(in the rows, 128 means zero)
One turn or mirror swaps these rows in pairs. Which row does each one swap with?
The rows were stretched afterwards, more along some directions than others.
z_59: [137 104 139 123 125 125  92 114 117 126 106 130 129 125 146 138 129 115
 107 117 103 122 142 122 119 122 138]
z_838: [129 100 104 117 149 139 124 141 137 117 130 135 119 116 156 136 118 139
 152 167 139 141 152 146 125 107 131]
z_758: [145 111 111 147 170 159 145 156 148 104 124 124 138 118 170 116 124 123
 147 137 121 102 135 122 130 108 124]
z_252: [117 118 106 130 117 152 137 117 139 134 125 118 119 133 117 134 150 124
 147 155 106 133 140 153 120 122 138]
z_31: [132 116 126 101 142 124 101 134 148 145 129 114 118 104 144 121 118 140
 105 144 136 109 137 153 119 104 111]
z_711: [139 111 138 121 165 157 127 109 126 117 151 117 101 112 182 141 117 137
 131 155 138 123 121 133 137 115 118]
z_583: [137 102 113 117 141 142 156 164 168 150 110 126 121 120 119 127 127 126
 112 139 172  98  75 143 113 127 139]
z_114: [153 144 149 108 133 130 109 105 124 145 120 149 127 129 106 145 121 119
 111 125 135 119 144 129 146 138 114]
z_585: [112 141 135 127 150 144 112 136  98  94 143 106 134 118 146 144 123 147
 170 121 136 136 133 145 147 117 128]
z_814: [136 100 106 141 149 146 159 158 136 112 128 107 133 126 147 145 132 125
 141 129 134 121  82 143 135 130 124]
z_58: [144 114 155 145 145 132 125 145 145 132 130 125 154 127 146 114 123 126
 108  90  99 101 130 106 146 130 115]
z_185: [150 110 118 105 156 154 131 127 133 135 127 139 115 122 126 135 115 129
 130 159 145 119 113 138 135 135 105]
z_966: [118 104 128 113 153 130 116 130 136 137 134 138  99  92 138 122 127 145
 118 167 141 122 119 163 114 114 139]
z_92: [161 124 131 133 131 143 125 152 143 105 108 116 163 139 108 133 140 133
  96  72 103 106 111  97 138 145 122]
z_164: [124 138 107 140 139 137 123 123 149 124 133 104 109 117 145 117 137 138
 130 117 118 138 152 146 116  98 151]
z_97: [136 126 116 164 117 126 123 149 138 104 108 103 150 134 122 117 136 126
 102  87  66 130 148 103 144 133 126]
z_712: [125 149 158 107 125 126  98 118 121 133 139 126 138 131 136 135 112 140
 125 102 115 119 161 123 135 124 140]
z_547: [121 133 130 102 110 119 112 107 137 162 105 151 104 134 142 151 112 100
 109 148 130 117 146 121 118 116 139]
z_689: [114 119 123 114 113 120 121 129 170 154 137 141 104 128 125 113 106 144
 109 153 116 115 159 140 108 101 145]
z_239: [137 124 119 148 134 142 156 123 170 129 154 117 130 134 150 113 104 113
 128 141 115 118 117 130 120 143 124]
z_984: [119 114 108 140 120 105 151 143 160 148 142 120 119 135 155 118 109 112
 113 135 110 107 122 134 118 111 116]
z_568: [105 124 115  99 106 131 103  98 131 167 131 142 105 117 108 145 134 114
 148 146 133 158 147 157 110 109 153]
z_254: [141 134 130 125 127 156 104 112 125 116  98 121 113 132 129 142 158 135
 129 132 126 141 121 117 125 123 138]
z_975: [127  91 126 124 138 127 140 112 115 149 132 153  98 118 134 147 122 136
 142 165 133 137 135 164 129 117 120]
z_697: [138 109 143 131 157 135 125 125  92 101 135 120 137 125 156 147 129 137
 133 121 126 112 129 134 154 143 122]
z_267: [163 143 161 131 144 133 107 151 128 107 112 119 159 147 148 110 121 126
 134 113 112 114 142 114 157 138 100]
z_313: [123 122 114 120 148 137 131 134 143 130 126 127  92 133 151 116 129 139
 131 149 175 131 112 141 118 110 158]
z_856: [140 116 109 142 124 129 139 116 146 145  86 140 106 136 139 132 133 118
 120 149 121 130 133 125 127 130 143]
z_243: [139 119 140 165 113 125 131 139 139 109 134 112 148 136 163 120 129 121
 132 119  73  95 151 116 136 122 136]
z_761: [156 139 122 126 147 161 151 136 162 118 123 119 130 129  97 145 143 129
  93  93 147  98  84 101 124 135 140]
z_765: [148 110 110 130 133 124 139 130 151 119 114 118 131 145 133 134 118 127
 116 155 105 112 126 145 128 140 121]
z_420: [148 144 138 121 164 141 132 137 114 114 146 122 149 139 160 142 129 117
 159 129 157 108 123 115 167 126 105]
z_15: [109 111 129  95 128 129 120 101 139 153 143 132  89  97 112 160 123 142
 124 171 130 119 126 167 115 109 138]
z_105: [132  99 145  91 120 151  93 128 139 142 118 137 124 111 118 136 101 128
 106 135 109 131 159 145 122 112 145]
z_864: [139  99 104 174 138 154 159 148 189 113 117 115 139 138 124 101 130 127
 117 116 100 120 110 131 100 130 155]
z_792: [103 111 108 110 120 130 135 116 171 167 124 133 100 120 150 130 105 122
 109 183 133  99 133 140 108 105 147]
z_912: [136  95 124 131 166 141 131 145 165 114 141 127 105 113 150 120 111 142
 121 153 146 113 113 130 119 111 128]
z_141: [146 113 139 119 158 147 120 156 134 114 115 139 132 126 158 120 101 136
 133 126 138 125 144 133 133 114 128]
z_89: [121 112  98 118 162 132 122 147 139 120 128 110 127 115 163 133 124 151
 149 145 152 124 131 136 131 110 132]
z_290: [156 113 116 128 164 147 158 134 153 123 126 132 106 141 137 138 128 125
 116 129 169 109  87 137 121 123 126]
z_436: [112 118 141 123 138 145 131 113 146 144 137 154 103 113 150 151 102 110
 156 164 135 123 146 140 130  98 151]
z_8: [163 118 127 141 146 126 136 164 176 104 124 110 164 123 131 108 128 123
 116 117 117 104 119 109 127 123 144]
z_196: [100  98  86 115 101 140 122 104 130 155 122 147  93 125 106 130 152 131
 136 167 127 158 139 178  90 102 153]
z_625: [ 94 112 125 113  97 124  93 105  85 160 116 164  86 129 122 154 127 128
 140 137 158 156 141 154 111 115 143]
z_929: [120 107 129 128 137 129  98 145 112 111 100 139 132 115 130 156 121 139
 153 122 106 136 149 146 133 112 125]
z_844: [138 135 127 147 140 130 134 138 147 109 149  99 139 130 150 108 104 144
 133 131  90 129 140 132 138 149 103]
z_995: [159 148 131 135 121 147 116 112 120 121  96 129 136 154 119 134 127 118
 119 107 128 125 136 101 148 142 127]
z_847: [117  92 119 123 118 148 121 110 132 148 132 143 104 122 146 127 138 121
 142 174 128 152 148 144 123 100 145]
z_840: [143 137 150 135 133 151 120 140 120 110  98 132 152 141 120 131 127 112
 139 104 105 115 138 118 132 125 138]
z_395: [101  99 103  95 133 141 137 121 143 156 143 138  98 108 111 150 108 146
 122 172 158 136 100 187  94 122 129]
z_398: [151 135 149 136 178 158 138 142 163 106 146 119 147 131 158 128 106 116
 139 131 144 100  98  99 150 123 118]
z_610: [121 111 112 143 128 139 135 111 174 135 144 125 124 114 131 133 117 121
 122 140 129 129 122 149  99 113 158]
z_234: [123 121 120 110 115 126 120 114 145 172  98 165  87 130 122 139 121 116
 116 148 150 128 133 145  98 110 140]
z_731: [152 122 130 140 139 126 116 128 160 119 116 115 138 138 129 135 125 138
 115 119 100 120 127 112 141 126 111]
z_24: [143 149 143 125 127 137 102 134 155 132 100 114 131 137 122 128 130 120
 109 100 126 124 132  94 141 116 128]
z_157: [118 113 150 113 134 122  97 144 131 130 140 129 142 120 147 128 113 136
 123 111  89 122 145 128 139 119 122]
z_992: [133 138 125  98 164 131 119 145 147 136 128 120 130 113 128 141 100 131
 118 119 178 123  98 138 124 126 119]
z_851: [140 113 107 153 149 139 151 129 185 124 151 120 119 103 127 114 134 115
 122 149 111 116 131 120 114 120 152]
z_153: [145 132 118 127 160 150 132 141 129 103 128 130 129 141 124 126 116 134
 145 126 131 137 131 144 134 137 121]
z_836: [142 119 163  99 146 121  90 101 108 135 141 133 139 108 157 130 107 119
 114 129 120 121 155 138 141 129 130]
z_581: [127 111 118 163 124 121 144 172 145 113 127 103 139 148 171  98 108 140
 125 100 100  94 143 131 125 118 128]
z_324: [116  88 143 114 119 125  95 120 105 125 135 144 132 110 136 138 102 135
 112 135 105 123 154 155 126 118 135]

z_847 swaps with z_59
z_89 swaps with z_792
z_114 swaps with z_153
z_234 swaps with z_141
z_267 swaps with z_290
z_761 swaps with z_844
z_712 swaps with z_395
z_975 swaps with z_840

